One turning vector, and how many steps it has turned
The counts run from 0 to 242.
[150 166 155 111 140 138 124 114 157 151 120 140 156 118 161 154  94  66
 107 105  88  81 105 102  90 128 119  99 148 159 151 136 141 134 104 138
 154 111 139 174 111 120 133 101 177 109 158 103 113 106]
2
[132 170 141 135 132 145 152 140 135 157 110 136 133 110 164 124 103 124
 111  82 136 116  90  75 111 160 137  80 182 162 131 164 152  79 122 143
 127 102 170 137 107 115 131 123 173 135 163 115  82 111]
29
[127 139 133 104 149 150 136 126 163 135 128 126 158 121 126 163  90  84
 130 104 110  75 132  83 115 114 132 110 160 174 164 128 143 134 100 114
 129 134 139 198 114  79 130  99 174 122 181 134 124 122]
50
[140 127 148 128 168 122 138 100 135 130 149 142 158 129 152 118 109  98
 123  83  93  81  87  83 102 136 126 116 150 159 133 147 134 123 121 142
 134  86 146 130 114  81 115  81 200 101 174 130  99  98]
190
[155 162 126 123 154 114 127 139 137 137 153 145 140 130 147 115 123 107
 144  68 118  98  93  60  99 139 115 113 166 168 132 162 141  92 109 162
 140 103 143 120 117 121 122  89 163 128 174 139  87  90]
160
[143 140 145 108 149 154 130 136 154 127 159 127 180 120 104 152 106  77
 137  91 126  87 126  75  95 105 126 120 164 194 150 151 166 105 106 142
 135 108 134 158 121 107 139  82 137 126 174 134 125 104]
201
[149 157 161 134 150 129 123 111 140 113 144 150 152 107 146 141 104  94
 141  85 124 112 101  69 112 141 117 108 175 175 134 153 147  90 144 125
 133  83 135 143  85  79 147 117 173 125 163 125  94 117]
58
[135 135 140 127 143 154 143 119 166 128 131 124 152 128 119 171  85  84
 129 104 126  85 131  78 119 114 125 112 157 178 152 135 151 121 112 119
 129 128 141 189 118  73 121  89 170 130 187 143 114 117]
51
[170 170 139 146 132 140 139 140 132 125 155 135 147 121 127 129 114 103
 129  87 132 100  99  79  94 132 118 110 179 189 124 151 130  93 113 163
 153 101 165 124 115 118 115  91 148 152 166 145 122  73]
70
[122 137 114 141 128 149 174 142 138 152 116 109 151 123 124 151  98 129
 111  87 144  84 121  88 121 131 144  89 170 168 141 139 150 110 108 148
 116 133 178 160 131  96 102  89 175 134 186 140 115 104]
82
[156 161 157 122 132 116 110 139 148 116 147 136 147 108 132 162  82  78
 138  89 122  82 122  90  99 118 105 108 175 169 139 119 152  98 121 127
 161 121 135 170 114 117 133  79 177 100 167 114 120 127]
153
[158 161 148 123 161 147 136 101 156 130 150 150 169 116 135 137 114  64
 131  92  86  95 108  83  93 128 125 116 156 182 151 163 142 126 120 136
 146  88 139 139  86  94 134 113 159 141 156 125 116  90]
102
[159 154 132 149 139 121 138 133 139 108 163 147 152 123 132 157  93 100
 137  73 123 111 101  78 104 136 110 108 180 177 125 146 134  91 124 154
 139  80 140 123 114 103 123  84 155 140 150 140 108  70]
205
[152 160 162 104 149 152 118 129 159 138 132 144 155 125 148 157  94  65
 109 119  98  76 106  98  86 122 121 104 152 168 148 130 141 126 103 128
 158 114 136 190 108 103 132 108 170 117 162 114 123 102]
3
[143 148 127 126 147 123 133 128 132 116 152 157 164 111 132 153 106  97
 147  82 112 106 105  68 109 136 104 116 178 172 149 148 118  96 128 143
 135  75 134 145 105  76 133 108 172 146 150 145 114  78]
11
[146 152 130 123 155 150 153 128 129 166 125 135 154 119 151 112 124 107
 107  88  97  77  93  85  97 148 144  97 150 160 142 161 118 126  99 160
 139 110 178 130 103 106 115 109 181 138 173 134 119  79]
131
[126 150 126 105 138 130 141 134 144 151 113 134 161 103 140 173  94  81
 126  94  94  73 117  99 105 128 123 101 161 147 169 121 136 126 105 129
 142 115 143 184 114 102 132 101 191 111 165 114 123 115]
48
[127 126 137 124 154 144 161 121 117 143 136 134 186 100 145 128 102 105
 119  84  97  91  92  96 105 144 144 100 164 164 154 145 133 119 121 136
 122  73 167 136  91  88 136 112 183 124 156 123 127  85]
42
[147 163 155 135 144 172 156 117 151 155 112 135 157 110 154 131 107  98
  92 113 104  93 100  95  99 148 147  88 153 175 141 157 134 125 109 136
 139 105 177 157  94  94 127 135 163 150 165 126 112  93]
133
[148 137 139 143 147 137 145 123 162 110 172 134 165 141 130 149  97  93
 134  87 125 110 109  71 103 113 119 121 166 189 129 156 153 107 106 139
 126  95 137 146 121 103 120  70 138 142 164 148 101  83]
203
[154 143 140 152 145 130 141 126 152 111 166 138 157 139 136 154  93  96
 136  79 118 117 101  76 108 127 110 115 171 185 124 149 142  97 119 146
 135  82 138 137 119  96 117  76 147 144 158 146  98  73]
204
[143 169 151 135 140 144 147 144 154 139 156 126 171 105 162 119 101 115
 126  86 108 115  95  85  97 140 157  88 184 178 130 152 141  96 115 128
 112  90 172 131  90 122 135 120 133 151 148 130  98  83]
73
[128 148 116 144 136 134 165 145 115 145 127 136 153 104 149 134 104 129
 125  74 106  91  92  90 113 159 140  94 185 154 139 134 114 111 120 158
 129  96 178 135 106  91 113 109 189 139 157 138 118  74]
176
[132 167 157 148 131 146 149 140 154 128 146 124 162 113 170 134  86 113
 115  87 119 126  88  84 107 147 148  84 180 173 131 145 147  97 110 123
 112  90 173 142  96 115 135 119 142 148 142 127  87  85]
74
[117 143 154 125 137 143 140 118 149 124 114 140 164 110 152 181  81  88
 121  91 112 114 101  92 123 137 113  95 167 162 155 130 153 104 125 116
 125  77 138 180 101  78 143 109 175 113 148 111  97 110]
240
[135 157 120 121 149 129 137 130 131 127 147 153 169 103 129 149 113  92
 148  68 110 111 111  64 118 137 111 112 179 168 153 158 137  97 127 141
 124  78 140 134  95  84 140 118 162 147 158 137 109  89]
12
[156 160 161 129 159 148 132 103 166 119 147 147 172 121 142 148 100  66
 124  96 100 113 107  78 103 127 128 109 160 184 144 161 146 118 117 124
 140  85 140 149  88  92 139 117 149 145 151 124 105  96]
103
[147 189 144 129 119 142 136 150 164 153 123 118 153 119 155 146  95  88
 112  86 120 103 103  89  93 134 124  81 169 166 136 149 163  99  97 149
 139 120 158 152 118 159 127  98 135 128 162 110  86 102]
166
[148 149 156 152 144 151 148 107 131 131 134 132 156 101 145 128 101 110
 109  98 110  86 102 100 116 149 152  98 172 177 131 147 127 113 134 127
 139 115 190 146  87  66 121 124 195 134 171 126 122  98]
87
[164 190 128 149 135 138 137 131 144 135 139 133 138  94 127 136 108 102
 143  77 123 103 112  80 115 148 132  93 193 178 135 149 129  93 120 140
 142 125 176 130  93  99 127 117 157 159 163 130 115 101]
117
[141 171 141 117 129 158 136 161 153 153 109 132 143 121 172 139 101 109
  97 121 120  77  95  92  92 143 135  81 166 159 137 129 130 109  89 135
 146 133 170 184 116 124 118 118 171 131 170 129 114  95]
33
[139 159 149 114 129 170 138 163 144 151 109 129 153 121 147 146  98 111
  96 120 138  74 105  95  90 140 130  86 173 178 139 134 138 106 101 139
 148 136 174 184 120 115 126 116 170 136 177 131 128 107]
34
[117 128 142 112 145 155 141 168 144 152 137 112 155 129 155 113 103 136
 119 102 141  88  97  70  98 131 151  94 170 173 133 138 147 100  95 135
 114 128 166 160 126 105 125  97 172 116 190 153 101 112]
126
